128 stands for zero in the data rows.
Here are some numbered points:
[142,141,148,133,136,96,129,145,158,104,133,148,143,148,116,151] 0
[148,129,142,143,121,96,145,154,138,114,117,149,155,128,112,141] 1
[128,148,135,127,140,90,136,157,137,119,117,148,155,137,119,139] 2
[120,152,115,122,150,91,152,165,129,110,117,159,158,148,122,123] 3
[121,144,108,104,158,66,159,178,152,121,122,166,178,166,135,100] 4
[98,151,106,103,152,85,165,167,146,122,122,158,156,165,134,101] 5
[99,154,100,77,167,76,164,165,157,133,131,170,181,162,139,92] 6
[74,159,80,96,176,106,169,167,137,136,143,163,174,156,152,92] 7
[87,153,91,60,185,91,155,171,144,158,136,181,179,182,163,66] 8
[70,167,49,87,156,119,178,138,149,166,143,158,158,165,170,81] 9
[74,162,78,44,168,103,174,161,140,170,159,171,156,184,162,54] 10
[43,163,46,66,164,110,176,141,133,170,143,162,148,180,163,67] 11
[55,157,60,39,171,111,173,158,148,173,157,159,163,170,178,55] 12
[47,162,55,61,179,124,162,150,146,175,155,151,146,167,180,58] 13
Which two points above are nearest to each new point? Their numbers follow each, nearest first.
[101,143,107,120,127,134,128,101,83,189,178,111,101,123,173,101] >> 9 2
[144,90,144,150,110,141,90,123,108,133,129,121,125,95,132,148] >> 1 0
[113,138,104,105,132,151,151,92,111,193,172,114,102,145,179,111] >> 9 13
[158,79,157,150,113,152,75,130,110,117,124,130,132,82,116,147] >> 1 0
[157,77,156,154,133,132,78,137,117,111,105,136,138,86,122,145] >> 1 0
[94,158,99,113,128,139,153,90,119,187,180,97,93,138,183,96] >> 9 13
[47,174,70,66,173,117,161,140,131,161,152,165,146,167,178,34] >> 13 11
[125,142,139,126,93,146,131,70,117,164,166,72,71,138,167,135] >> 0 2
[148,118,138,149,146,116,122,150,143,82,75,144,147,115,73,137] >> 1 2
[125,116,116,114,143,135,120,128,82,154,144,121,110,124,153,123] >> 2 1
[105,126,118,112,130,132,138,106,79,181,159,112,115,121,180,103] >> 2 9
[102,135,118,113,131,140,146,107,101,190,166,114,89,128,185,116] >> 9 2
[118,131,124,110,141,131,132,120,86,164,167,113,121,116,174,118] >> 2 3
[142,117,145,142,146,128,121,165,151,77,57,151,166,113,94,126] >> 1 2
[153,91,140,149,121,141,82,134,109,124,119,120,121,94,120,139] >> 1 0
